In the data rows, zero lies at 4.5, halfway between 4 and 5.
Some points, one per row:
[6 4 4 3 5 4 5 4 5 3 4 6 4 7 3 3 3 5 5 6 3 3 4]
[7 4 5 5 5 6 5 3 6 3 3 5 3 5 3 3 3 6 8 6 3 3 6]
[4 4 4 5 3 3 3 5 3 4 5 3 4 3 4 3 4 3 3 4 4 6 4]
[6 4 5 4 4 5 5 3 5 3 5 5 4 5 4 3 3 7 6 6 3 3 4]
[3 5 3 6 3 3 3 7 3 6 3 3 3 3 6 7 6 3 3 3 3 7 3]
[3 4 3 3 3 9 3 3 3 9 3 3 9 3 3 3 3 3 5 3 7 4 5]
[6 4 7 3 4 6 4 4 4 3 3 4 3 5 3 3 3 5 4 7 3 3 6]
[3 5 5 6 4 3 4 6 3 5 5 3 5 3 6 6 5 4 3 3 6 6 3]
[7 4 4 3 4 3 5 4 5 3 3 5 3 5 5 3 5 6 4 5 3 3 4]
[3 4 3 6 3 3 3 7 3 5 3 3 7 3 6 6 5 3 3 3 4 5 3]
[5 4 7 3 6 5 5 3 5 3 3 5 5 6 3 3 3 5 5 6 4 3 4]
[4 4 3 4 4 3 4 6 3 4 3 3 4 4 7 3 5 4 3 4 5 5 4]
[5 4 5 3 5 6 6 4 6 3 3 5 3 6 3 3 4 4 6 5 5 3 3]
[3 7 3 5 3 3 3 8 3 5 5 3 3 3 4 6 4 3 3 3 4 6 3]
[3 5 4 4 3 3 3 6 3 5 5 3 4 3 5 7 5 3 3 3 5 5 3]
[5 4 6 5 6 4 3 5 5 5 5 4 3 6 4 5 5 4 5 6 3 3 5]
[6 4 4 3 5 5 5 3 5 3 3 6 3 5 3 3 4 5 6 7 3 3 5]
[3 7 3 6 3 3 3 6 4 4 4 4 4 3 6 6 6 3 3 3 4 5 4]
[9 9 3 3 9 8 3 3 9 3 9 7 4 3 3 3 3 5 3 5 3 3 4]
[3 5 3 4 3 3 3 6 3 6 4 3 5 3 7 6 5 3 3 3 6 4 3]
[7 4 6 5 6 3 5 4 7 3 3 5 3 5 3 3 6 4 6 5 4 4 4]
[6 4 6 3 4 4 6 3 4 3 5 5 3 5 3 3 4 4 5 6 3 3 5]
[5 4 5 3 4 5 6 4 5 3 3 7 5 6 3 3 3 6 5 6 3 3 4]
[6 4 5 3 6 6 4 3 6 3 3 6 3 6 3 3 3 5 6 6 3 3 3]
[3 4 3 6 4 3 6 4 5 4 5 3 7 3 4 5 4 3 5 4 3 4 3]
[9 9 4 9 3 3 3 9 3 8 3 4 7 6 3 3 6 9 9 8 9 7 3]
[6 4 6 3 5 7 5 3 7 3 4 5 5 6 3 3 3 5 7 7 4 3 5]
[3 6 3 6 3 3 3 6 3 6 7 3 6 3 6 6 6 3 3 3 4 5 3]
[3 5 3 4 3 3 3 6 3 6 6 3 5 3 8 7 6 3 3 3 5 7 3]
Here are 24 more points, each followed by its number:
[3 9 7 3 3 9 9 3 3 3 4 4 3 7 5 9 6 3 3 3 9 9 3] 0
[3 4 5 4 4 3 5 4 5 4 3 4 4 4 4 4 4 3 4 4 4 3 5] 1
[5 4 6 3 5 5 4 4 4 4 3 4 4 7 3 3 3 5 4 6 3 3 5] 2
[3 4 3 4 5 3 4 4 4 3 3 3 3 4 3 5 3 4 5 4 5 3 3] 3
[4 4 5 3 5 5 5 5 6 3 3 4 4 4 3 3 3 5 6 6 4 3 6] 4
[3 6 3 5 4 3 3 7 3 4 6 3 7 3 5 6 5 3 3 3 6 6 3] 5
[3 4 4 4 7 3 4 3 3 3 3 4 6 4 4 4 4 5 4 5 3 4 4] 6
[3 4 3 5 3 3 3 6 3 5 6 3 5 3 6 7 7 3 3 3 6 6 3] 7
[3 5 4 5 3 3 3 5 3 5 3 3 4 3 4 4 6 3 3 3 5 6 4] 8
[6 4 8 3 5 6 5 3 4 3 4 7 3 6 3 3 3 5 5 8 3 3 7] 9
[6 4 5 3 5 4 6 4 4 3 4 4 4 4 3 3 4 5 4 6 4 3 5] 10
[5 4 6 3 5 4 6 3 5 3 4 5 3 6 3 3 4 4 7 6 4 3 4] 11
[3 6 3 6 3 3 3 6 3 7 6 3 6 3 4 6 6 3 3 3 3 7 3] 12
[6 4 7 3 7 5 5 3 6 3 5 4 3 4 3 3 3 5 5 5 3 3 6] 13
[3 5 4 4 3 4 4 4 5 4 3 5 4 4 5 4 4 3 3 5 4 3 4] 14
[3 5 3 6 3 3 3 6 4 7 6 3 4 3 3 8 5 3 3 3 6 7 3] 15
[5 4 7 3 6 5 7 3 5 3 4 7 5 6 3 3 3 5 7 5 3 3 3] 16
[4 4 5 4 5 4 5 3 5 3 4 5 3 6 3 3 4 4 5 5 3 3 4] 17
[3 4 3 3 3 9 9 3 9 3 3 3 9 3 3 4 9 9 3 3 4 6 3] 18
[3 4 3 5 3 3 3 5 3 5 7 3 6 4 4 6 6 3 3 3 5 6 3] 19
[4 5 6 4 4 4 5 3 5 3 3 5 3 6 5 3 3 4 6 7 3 3 3] 20
[5 4 5 3 5 7 6 3 5 3 3 5 3 5 5 3 3 5 6 4 3 3 5] 21
[4 4 6 3 5 5 4 4 4 3 3 4 6 5 3 3 5 4 6 4 3 3 5] 22
[5 4 5 3 4 4 5 3 5 3 3 5 3 4 3 3 4 6 4 5 4 3 6] 23
Which two of these numbered points are nearest to each point below by angle, seen from the average point of the first points? Their numbers follow each, nearest first.
[3 7 3 6 3 3 3 5 4 4 7 3 4 3 5 5 6 3 3 3 4 6 3] > 12 19
[3 6 4 5 3 3 3 5 3 4 5 3 7 3 7 6 4 3 3 3 5 6 3] > 5 7
[4 4 4 5 4 3 4 3 3 5 7 3 6 4 3 4 5 5 3 4 4 4 3] > 19 12
[4 4 4 3 7 6 5 4 7 3 3 5 4 6 3 3 3 3 6 5 3 3 6] > 4 21
[3 4 3 5 3 3 4 5 3 5 5 3 5 3 7 6 5 3 3 3 5 6 3] > 7 19
[5 4 5 5 5 4 4 4 3 5 5 3 3 3 3 4 4 3 5 4 4 3 3] > 3 1
[4 4 3 5 5 3 4 3 3 5 4 3 3 3 5 4 5 4 3 3 5 4 4] > 8 7
[5 4 5 3 5 8 7 3 4 3 3 6 3 6 3 3 3 4 7 6 4 3 6] > 21 9
[3 4 9 4 3 9 3 3 3 9 4 9 9 6 9 4 7 3 9 6 9 9 9] > 0 9
[6 4 5 3 5 6 4 3 4 3 3 6 3 3 3 3 3 5 4 5 3 3 4] > 23 21
[3 5 3 6 4 3 3 5 5 4 4 4 6 3 3 5 5 3 4 4 3 6 3] > 12 19
[5 4 5 3 5 6 6 3 6 3 3 6 3 6 3 3 3 6 5 5 3 3 5] > 21 23
[5 4 6 3 7 6 6 4 3 3 4 6 4 4 3 4 3 6 5 6 3 3 5] > 9 16
